128 stands for zero in the data rows.
Here are some rows, each followed by its group. Rows of different groups can look alike.
[170 180 140 114 187  69  99 161  86 178 145 191 136 115  98 172  96 135
 116 120 141 114 113 129 146 149  96 110  75  80 133 194  87 100 109 133] 1
[125 146 143 107 146 106 109 151  89 170 172 153 131 129  51  86 113 114
 151 146 112 102 126  88 103 158 136 100 154 103 156 163 109  91 129  95] 2
[120 165 146 128 144 120 134 151  74 156 147 171 108 110  61 115 107 146
 120 148 150  89 129  94  95 176 145 107 145 111 190 164 107  97 140  83] 2
[122 109 130 102 111 118 101 112 189 107 135  78 168 111 132  90 130 104
 155  87 136 167 110 104 113 120 168  89  97 137 134 138 151 112 167 130] 3
[167 132  88 137 112  82 107 128 122 143 162 119 174 114 134 135 147 104
 116 112  98 128  91 125 161 117 129  92 101  95  81 125 170 112 124 143] 4
[129 160 131 118 152 107 110 148 105 152 166 139 144 111  95  97 127 111
 136 126 121 123 119  80  95 135 110 105 148  87 158 139 125  92 140  93] 2
[ 99 109  62 175  83 152 118 147 118  95 137 107 116 116 152 153 200 104
 144 124  80 130 109 112 143  96 154 153 174 121 101  84 173 154 127 103] 5
[144 168 131  97 203  78 127 165  74 209 151 194 132 112  72 158 108 140
 146 130 149  83 128 140 149 146 102 105 106  83 136 189  88 111 115 110] 1
[102  99  78 169 102 165  96 143 111 102 147 107 115 118 170 134 195 104
 142 132  78 128 116 100 155  89 155 148 176 115  99  89 173 148 133 124] 5
[ 92  93  94 137  96 145 117 139 144 117 146  77 136 134 141  88 165 138
 170 138 105 143 124  89 169 126 160 123 162 136 108  97 158 126 144 114] 5
[182 125 142 128 153 109 142  84 141 103 133 123 174 174 148 139  92 117
  78 142 128 104 127 186  90 110 102  99  91 128 103 133 138 110  88 178] 6
[150 153 108 146 155  91 116 177 127 171 127 149 118  92 151 177 135 125
 139  93 141 156  90 138 157 125  97 135  70 102  97 172 127 136 147 137] 7
[158 134 113 117 186  93 142 151 137 161 132 138 121 140 157 168 131 142
 161 118 143 125 129 148 170 118  92 140 102 131  93 152 106 150 120 133] 7
[147 111 136  89 110  97 114 116 178 113 131  89 173 152 111  86 113 113
 133  76 136 144 108 131 115 126 153  77 109 134 120 141 145  94 183 127] 3
[113 149 130  99 143 104  98 152  78 178 145 155 121  83  67 109 114 103
 123 141 137  94 137 106 114 151 147 107 127 100 152 150 118  99 115  78] 2
[131 113 177 148  71 191 174  41 149 109  64 128  94 142 163 152  93 162
  67 185 156 134 184 169 118 133 117 180 140 194 138  71 122 156  54 203] 8
[101 141 162 162 132 180 160  97 142 105  65 158  67 145 132 156 108 148
 102 144 181 127 172 161  84 148 130 192 137 175 164 117  84 164 115 152] 9
[135 157 139 127 140 128 138 131  78 143 142 148 135 109  79  97 119  90
 107 148 125  75 131 112  71 149 142 110 152 102 175 139 114  89 132 102] 2
[157 152 126 100 189  65 124 177  81 201 157 179 141  93  78 152 106 138
 129 123 151  88 121 122 155 146  86  95  82  83  95 182  81  93 126 112] 1
[112  91 175 155  77 168 155  49 150 135  82 135 113 137 147 138  75 184
  79 196 158 129 186 174 151 134 133 174 133 180 115  90 100 147  45 211] 8
[ 89 158 155 176 150 180 201 120 133 113  66 167  47 120 133 173 129 151
 139 135 171 153 166 151 110 146  98 193 124 167 149 118  66 170 104 107] 9
[102 109  77 159  78 155 125 146 110 137 162  94 121 110 144 120 189 127
 163 133  75 144 107  85 164  96 160 139 161 103  85  82 177 149 148 112] 5
[161 108 156 109 139 119 162  93 160  99 116 116 169 163 151 126  93 138
 100 130 159 130 156 174  86 108 101 116 108 145 126 135 121 121 128 148] 6
[119 154 127 103 148 103 115 148  77 173 151 179 126  87  67  92 117 125
 122 140 124 104 124  94 108 162 128 113 135  88 177 153 113  94 125  88] 2
[140 165 126  99 194  89 122 169  79 166 152 180 141 121  90 151 102 119
 137 121 141 102 130 139 139 125  90 116 109  78 127 188  86 110 126 109] 1
[133 112 155  85 146 118 146 111 170 120 109 123 150 130 125 115  89 123
 137 113 151 148 128 127 123 147 138 100 105 138 160 147 121 108 135 119] 3
[118 166 171 172 145 163 198 103 140 116  65 160  64 149 127 144 107 175
 117 149 159 133 184 150  84 143 118 182 143 190 180 106  83 177 102 131] 9
[161 115  99 124 113 103  89 133 127 112 144 120 177 132 142 133 146  96
  90 108  98 137  95 128 132 102 135  86 109  89  83 124 157 106 146 141] 4
[152 153 108 138 159 105 111 182 131 137 126 129 110  93 148 165 145 126
 148  66 138 140  98 136 163 121 107 148  81 100 105 148 106 140 152 113] 7
[ 81  95  84 144  88 171 104 137 113  95 131  81 117 133 156 116 179 124
 170 146  92 132 122  99 165 100 153 157 178 122 109  82 164 164 146 106] 5
[117 163 139 117 138 120 105 154  45 186 162 167 128  83  55  96 116 128
 111 142 119  87 123  83 122 178 155 100 147  94 183 160 128  86 133  84] 2
[104 117  81 141  93 133  95 135 126 116 150  88 132 111 152 106 171 131
 160 115  79 142 105 103 177  99 161 121 144 106  81 103 165 139 142 136] 5
[115  91 170 146  80 179 146  60 156 127  93 136  96 159 172 153  89 171
  86 203 137 135 188 170 157 146 135 176 130 178 109  66 119 157  53 229] 8
[165 112  88 108 116  87  83 139 133 130 150 111 177  98 149 143 149 124
  99  91  97 149 102 127 142 104 127  96 111  89  85 132 167 109 144 145] 4
[179 106 149 115 149 120 132  81 176  92 125 109 165 184 155 115 103 120
 110 107 125 125 143 169  84 115 131 114 103 144 124 127 123 125 119 158] 6
[194 118 156 112 135 101 148  85 169  92 123 118 184 180 149 138  97 110
  93 132 148 115 119 183  95 115 117 104  98 138 126 132 137 108 120 163] 6
[110 150 139  86 145 104 117 143  93 179 153 148 141 121  69 101 109 133
 126 128 129  99 115 110 122 160 131 107 137 108 152 142 121 100 133 106] 2
[151 171 108 115 189  77 118 183  63 211 169 181 137 101 103 144 116 135
 138 132 146  92 130 127 168 134  81 121 109  75 112 184 104 104 116 121] 1
[150 130 105 143 171  98 138 169 117 161 140 146 121 111 152 164 134 134
 149 117 137 137 136 157 199 104  95 143 112 114  82 160 100 148 133 146] 7
[110 122 163 151 140 173 187 108 153 129  71 148  62 140 137 152  99 149
 120 153 188 132 166 153 120 143 116 197 144 165 185 106  88 162 107 135] 9
[143 158 115 126 158 114 138 171 118 147 119 149 103  98 125 181 140 110
 125  77 147 142 102 131 143 129  96 141  84 117 114 170 100 138 147 122] 7
[160 136 103 149  93  94 118 136 124 111 156 113 164 108 141 135 154 101
 101 101  85 137  87 140 131 105 147  85 126  97  88 120 162 117 125 151] 4
[106 109 169 124  90 164 156  59 140 146  80 139 108 155 163 152  84 182
 104 198 142 121 184 175 157 148 155 162 134 172 103  73 120 150  32 200] 8
[178 186 140  99 200  55 120 158 101 188 153 178 145 105  88 143 109 134
 101  97 162 102 109 159 144 158  80  94  75  92 129 208  84 105 135 128] 1
[ 99 124 135  91 144 112 104 153 101 183 161 140 129 104  75  92 110 126
 129 128 122 105 125  89 107 165 138  97 134 105 168 152 121  95 140  84] 2
[153 171 130 108 181  67 151 174  86 183 153 171 134  98 110 158 102 134
 125 119 180 124 128 139 157 151  77 113  62  94 127 196  90 114 147 119] 1
[141 116 124  67 124 109 131 128 171 121 139  96 161 116 125  95 127 110
 145  95 134 152  92 110 118 141 136  78  99 127 153 140 167  94 192 117] 3
[100 115  85 145 108 163 112 146 123 106 149  91 122 132 154 130 174 124
 159 128  80 144 121 107 154  85 141 144 165 131  92 100 169 149 154 116] 5
[ 91  98  75 173  98 163 123 146 109 119 153  81 110 128 155 118 192 110
 147 132  86 132 118  93 156  95 153 150 180 125 102  81 172 159 141 119] 5
[105 107  78 154  88 154 102 144 127 106 145  90 117  87 155 125 190 121
 146 133  75 144  94  99 162 103 168 141 154 118  87 101 183 159 123 121] 5
[163 115  88 148 101 109 116 135 124 122 164 106 174 115 146 116 162 109
 108 113  89 128  89 130 144  97 133  91 126  91  78 115 180 114 147 129] 4
[111 135 177 149 124 172 164  95 142 128  61 158  66 144 129 133  95 135
 114 144 173 120 198 154 101 162 128 184 142 200 188 110  89 151 112 126] 9
[119 138 135  99 156 124 123 156  71 169 157 160 131 121  67 107 118 135
 156 155 125  94 127  91 113 147 135 109 158  99 147 158 108 105 137  84] 2
[113 147 139  80 160 112  85 142  96 177 148 144 137 107  84 102 109 120
 134 133 123 120 117  83 131 172 132  98 126  97 159 163 127  94 124  95] 2
[ 98 143 167 148 130 154 162  99 149 105  54 140  70 131 142 151 106 146
 113 127 177 124 164 149  90 152 122 183 123 180 187 115  83 150 106 106] 9
[ 96 109  95 148 113 162 125 147 120 118 140  79 119 128 145 111 170 147
 158 134  99 142 135  96 156  98 164 139 173 137 105 118 158 152 137 107] 5
[101  97  97 159  86 150 127 139 107  98 158  94 119 131 143 119 181 103
 160 123  77 131 109 102 135 109 150 145 176 118 105  96 165 157 151 103] 5
[173 140  90 125 108  80 101 152 129 115 166 114 174  89 132 159 153  89
 102  86 107 126  76 122 129 121 131  95  87  92 106 134 167 102 152 148] 4
[ 99 142 161 166 133 164 174 122 140 107  61 165  59 127 144 167 119 158
 137 153 162 129 175 155 105 136 114 195 141 172 164 115  79 160 102 134] 9
[ 93 126 173 116  97 181 152  67 143 130  86 150 108 140 162 126  94 171
  92 195 161 137 200 174 161 128 142 176 153 175 111  94 133 160  44 202] 8
[ 92 105  91 148  77 156 110 140 105  98 158  92 135 142 137 109 173 109
 158 127  84 144 108  90 150 112 152 136 161 114 108  76 168 139 147 111] 5
[188 131 153 112 136 110 169  94 169  75 113 110 171 179 143 124  97 135
  87 107 142 133 113 173  56 112 105 113 105 151 121 139 124 114 143 155] 6
[170 130 100 138  87  96  73 120 140 139 147 123 164 100 131 140 144 115
  82  98  99 143  76 133 122 141 147  82 100  93  95 123 178  94 137 147] 4
[111 104 164 144  84 186 157  56 131 134  81 131 104 141 160 162  81 170
  94 192 140 126 187 162 153 144 145 177 121 175 112  83 115 144  40 189] 8
[109 139 139 121 136 129 103 147  84 187 148 162 121  84  75  99 124 125
 103 150 124 100 128  96 142 173 150 113 125 100 171 145 108  90 123 109] 2
[130 127 110 145 166 111 120 170 138 161 140 152 115  94 154 167 131 133
 151  93 153 161 119 138 190 108 114 153  84 127  85 164 111 155 133 145] 7
[113 153 152  95 119 124 109 131  80 173 137 160 127  99  64  77 112 125
 106 161 119 104 132  84 127 175 143 105 142  92 193 122 118  83 102 103] 2
[ 96 109  78 147 101 164  96 132 107 102 140  99 121 141 148 129 181 119
 160 122  80 126 102  93 155  99 150 149 180 127  86  98 177 154 124 112] 5
[110 150 142 127 169 117 108 160  89 160 145 156 123 105  74  97 130 121
 127 120 127 100 125  95 103 153 124 105 146 101 167 148 108  96 145  91] 2
[145 142 125 118 151 112 121 157 125 165 120 138 107 102 129 144 114 165
 130 109 155 144 131 142 175 143 104 144 101 128 118 158 101 153 137 133] 7
[117 111 141  86 121 117 110  97 195  88 110  80 146 144 129  86 113 110
 125 109 155 142 131 124 112 143 156  94 104 155 121 123 156 111 166 151] 3
[134 150 131 109 126 110 104 143  75 166 164 145 129  86  75  90 113 117
 107 131 113 112 116  91 110 165 124  99 125  98 161 154 125 111 134  84] 2
[115 159 181 158 141 166 192 115 162 116  58 166  71 127 129 167 109 144
 116 140 181 151 158 158  86 152 118 187 121 177 191 120  78 151 122 132] 9
[ 91  94  76 166  71 161 115 142 106  91 151  97 121 126 156 109 186 118
 149 131  73 138  99  97 156 102 169 138 176 116 105  87 182 161 138 114] 5
[125 107 177 152  94 189 169  48 134 119  65 150  97 164 154 155  77 183
  77 202 155 125 197 171 153 148 125 185 147 193 131  77 115 153  34 217] 8
[ 91 143 173 163 118 172 179  99 155 115  50 149  58 130 133 142 116 138
 113 137 171 128 167 150  85 144 108 183 131 181 179 107  93 177 101 131] 9
[113 142 153 161 140 171 166 107 141 120  63 148  60 129 145 173 126 152
 134 139 170 126 176 156 122 140 117 194 127 172 160 114  79 165 108 138] 9
[147 141 113 153 156 106 142 158 125 126 109 156 109 120 145 174 141 127
 153  77 154 140 103 146 144 113 101 150  99 140 120 164 104 151 142 103] 7
[104  87  81 152 106 150 119 141 118 106 151  83 130 131 157 129 177 123
 180 129  80 152 101 111 165  93 141 146 164 129  89  95 163 150 131 126] 5
[161 144 111 139 183  94 133 175 133 130 121 144 122 128 147 180 141 130
 160  85 151 138 126 141 139  97  70 146 102 122 119 151  95 150 157 114] 7
[185 109  88 115 104 112 106 134 134 114 150 110 164 121 149 135 150 108
 120 115  94 144  80 134 127 108 133  98 110 101  92 113 181 127 127 153] 4
[183 124 155 124 137  99 121  79 163  69 116 116 168 179 161 148 101 116
  98 108 131 115 116 174  70 106  99 120 113 155 125 135 135 127 116 168] 6
[ 98  91  84 146  79 157  89 139 116 111 149  94 129 112 145 124 179 115
 144 124  78 155 103  89 144 108 165 118 174 101 109  88 180 141 138 119] 5
[177 119 148 108 136  92 148  95 161  92 113 118 159 157 140 143  87 112
  78 111 153 125 128 185  74 118 110 111  80 142 125 135 131 104 128 178] 6
[112 115  70 148 106 154 146 143 131 104 152  85 122 156 169 124 182 113
 186 140  85 150 111 116 156  74 132 135 175 126  99  88 164 179 147 119] 5
[ 62 107  76 131  82 162 103 148 126 117 155  88 119 104 142 122 180 132
 173 139  84 150 106  80 182 114 159 143 176 133  90  76 177 158 131 126] 5
[ 99 112  77 162  92 152 117 141 113 112 145  98 123 125 162 112 180 123
 158 146  72 139 117  96 150  95 151 149 159 111  85  89 174 154 146 121] 5
[ 97 144 175 153 135 178 161 112 166 108  55 154  63 111 142 155 106 141
 105 131 172 140 189 159 112 150 117 192 113 185 158 117  91 165 102 142] 9
[ 95 102 177 147  77 189 169  41 149 107  69 140 115 161 167 138  80 193
  56 201 143 116 186 171 128 127 151 173 134 208 127  75 112 147  51 212] 8
[150 161 131 101 173  78 130 179  71 202 172 187 143 114  85 145 102 151
 131 122 145  91 116 139 150 157  91 104 102  76 100 195  87  99 112 123] 1
Which 3 groups are nearest to each row below, nearest first, going by the average distance to the group's rows?
[169 122 160 128 148 108 167  92 150  85 101 130 151 193 158 130 100 126
  98 131 157 136 131 184  90 100 100 131 117 154 117 129 116 134 112 155] ~ 6 3 9
[ 92  87  92 135 110 148 118 135 136 114 136  88 117 129 151 122 167 126
 176 150 100 146 131 108 168  98 137 135 156 130  95 102 152 152 136 114] ~ 5 4 3
[130 125 143  76 124 108 126 133 156 115 134 103 167 140 115  80 112 119
 148 114 143 140 105 106 101 130 145  85 125 121 146 146 149  94 176 107] ~ 3 2 4
[121 143 174 166 135 168 175 106 149 114  60 157  58 129 140 176 112 154
 112 139 176 128 176 150 103 147 128 187 134 170 159 117  81 162 100 140] ~ 9 8 7
[ 96 145 158 160 152 158 181 104 137 128  64 175  68 151 141 135 108 148
 103 144 174 124 170 160  94 159 124 184 130 182 173 122  73 161  97 133] ~ 9 8 6
[100 134 160 157 130 163 168 103 153 110  57 157  68 135 135 160 116 158
 113 149 159 121 184 155  99 142 113 188 122 172 185 113  87 160 115 141] ~ 9 8 6
[ 76 159 170 147 133 157 153  98 140 122  66 154  71 135 134 144 104 152
 110 146 178 125 177 151  91 158 122 175 132 181 179 118  75 157  98 129] ~ 9 8 6
[213 126 147  91 138 114 138  75 141  90 121 127 181 210 152 125  89 116
  82 144 131 102 140 188  72 104 113  93 108 130 122 121 137 111 116 182] ~ 6 3 4
[177 148  86 130 100  80  71 138 132 137 161 126 182  87 145 140 149 106
  89  74  83 136  77 134 116 104 141  89  99 101 102 133 173 106 125 158] ~ 4 3 7
Which 2 groups are nearest to each row below, nearest first, going by the average distance to the group's rows?
[194 132 142 124 145 114 131  89 166 105 124 117 162 148 155 148 108 120
 108 120 127 120 115 174  93 107 103 103  99 142 106 117 138 110 132 173] ~ 6 4
[136 147 147 129 136 107 114 142  89 126 140 151 132 131  94  95 119  99
 139 132 124 109 125 110 113 155 125 102 121  95 155 154 113  98 152  91] ~ 2 1
[ 98  81  87 140 110 163 105 133 140  98 145  78 121 164 159  91 182 118
 180 147  92 148 125  93 159  84 154 134 191 138 100  82 155 153 144 112] ~ 5 4
[110 113 142  82 139 106 112 133 169 121 135  78 152 140 114  72 117 120
 154  99 147 150 113  94 107 153 162  91 105 137 144 149 137 112 176 119] ~ 3 2
[128 147 125 144 168 102 129 157 151 128 115 138 104 111 158 175 133 133
 145  81 157 170 124 148 146 129 116 141  88 125 107 172 107 138 161 128] ~ 7 3
[159 106 102 130  89  95  94 142 140 128 162 102 161 105 139 122 154 101
 130  98  89 143  87 125 146  99 135  85 125 101  93 125 176 122 136 134] ~ 4 5
Which 3 groups are nearest to each row below, nearest first, going by the distance to the centre of the group?
[ 86  75  69 138 104 165 129 147 119  99 159  84 109 136 167 125 181 139
 188 148 100 161 131  95 161  82 149 160 164 137  74  87 153 174 136 109] ~ 5 4 7
[165 119 104 147  96 100  83 132 142 136 158 113 178  82 133 139 152  91
  92  86  88 153  69 125 134 128 138  93 103 101  89 129 186 108 139 134] ~ 4 3 5
Which 2 groups are nearest to each row below, nearest first, going by the distance to the centre of the group?
[177 176 130 115 185  74 131 153  86 171 149 188 145 115  94 149 102 110
 104 107 133  86 113 145 136 156  94  95  84  92 134 188  90  99 114 123] ~ 1 2
[166 122  91 129 112 113 110 132 130 132 168 114 165 105 141 134 151 100
 105 103  80 132  90 126 148 118 110  98 105  90  72 126 154 121 129 144] ~ 4 7
[100 103  79 126 120 155 125 144 147 100 145 100 118 143 163 105 183 117
 195 128  92 144 118 101 160  91 153 143 170 129 105  91 161 159 146 112] ~ 5 4
[160 133  80 135 118 102  96 134 141 120 154  98 175 102 150 125 161  89
 102  75  80 148  82 128 144 104 156  96 111  86  92 124 174 123 150 131] ~ 4 3
[ 75  91  88 121  92 159 115 151 143 107 159  88 123 125 165 118 170 121
 188 138 103 161 123  95 187  93 137 140 162 113  93 113 160 161 156 107] ~ 5 4
[192 121 138 118 142 109 136  94 150  92 126 130 154 186 156 134  95 119
  97 125 133 123 122 168  92 103  99 106  97 135 108 131 133 124 121 170] ~ 6 3
[117 151 152 108 128 130 122 135  86 155 141 147 118 121  88 106 117 131
 137 150 134 115 140 107 133 166 155 107 126 107 147 141 118  99 123 104] ~ 2 1
[ 95  96  87 133 110 171 119 146 128  88 137  80 114 156 158 102 187 130
 182 146 104 153 120  97 174  81 136 142 184 127  98 100 153 165 126 104] ~ 5 4
Which 3 groups are nearest to each row below, nearest first, going by the distance to the group's nearest row?
[135 142 104 143 173 129 141 160 133 156 122 157  94 112 152 187 129 134
 137 108 149 147 123 147 180 113  90 154  93 122 105 165  95 145 143 122] ~ 7 1 9
[ 95 112  67 155  95 151 100 142 103 116 157 107 121 119 143 117 190 121
 159 137  80 139 108  82 151  85 139 138 182 131  96  77 160 148 124 121] ~ 5 4 2
[172 134  97 136 117 102  86 122 131 129 161 120 170 106 129 138 143  91
  87 100  93 127  95 134 134 120 135  80 114  80 102 125 169  95 131 135] ~ 4 3 5
[119 144 151 109 134 115  98 138  97 170 141 129 136  84  85  99 113 129
 124 130 114 135 111  98 124 172 138  96 133  95 157 146 138  82 121 105] ~ 2 3 1
[118 121 142  91 138 108  85 141 171 122 121  81 163 134 124  84 122 106
 157  89 147 164 105 116 112 138 128  83 105 116 141 158 149 106 185 116] ~ 3 2 4
[122 156 121  95 151 114 106 148  88 177 155 165 125 117  64  95 121 120
 119 130 111  93 115  84 112 168 131  99 129  84 161 155 116  95 125  93] ~ 2 1 3
[115 167 133 103 152 103 138 162  65 183 148 158 136  87  69  99 121 128
 129 132 114  96 117  95 116 151 144 110 153  93 166 181 116  95 147  77] ~ 2 1 7
[ 92 135 143 111 116 131 116 137  68 164 153 142 129  89  59  86 120 139
 123 140 117  92 116  84 107 168 160 108 160 108 174 134 137  99 137  96] ~ 2 3 1
Which 2 groups are nearest to each row below, nearest first, going by the distance to the group's nearest row?
[ 81 139 163 160 148 171 184 106 126 125  63 164  48 111 136 166 113 147
 133 136 187 126 163 149 106 160 106 193 126 184 184 124  71 174 110 136] ~ 9 8
[138 123 155  88 159  95 134 130 170 122 134 111 155 141 105  94  96 119
 152 102 146 133 120 117 110 136 128 101 108 142 145 155 116  87 168 127] ~ 3 2
[146 110 144  86 131 107 123 136 152 113 117 115 149 139 109  90 116 120
 147  92 156 160 108 112 100 143 130  95 124 144 153 144 134 109 180 130] ~ 3 2
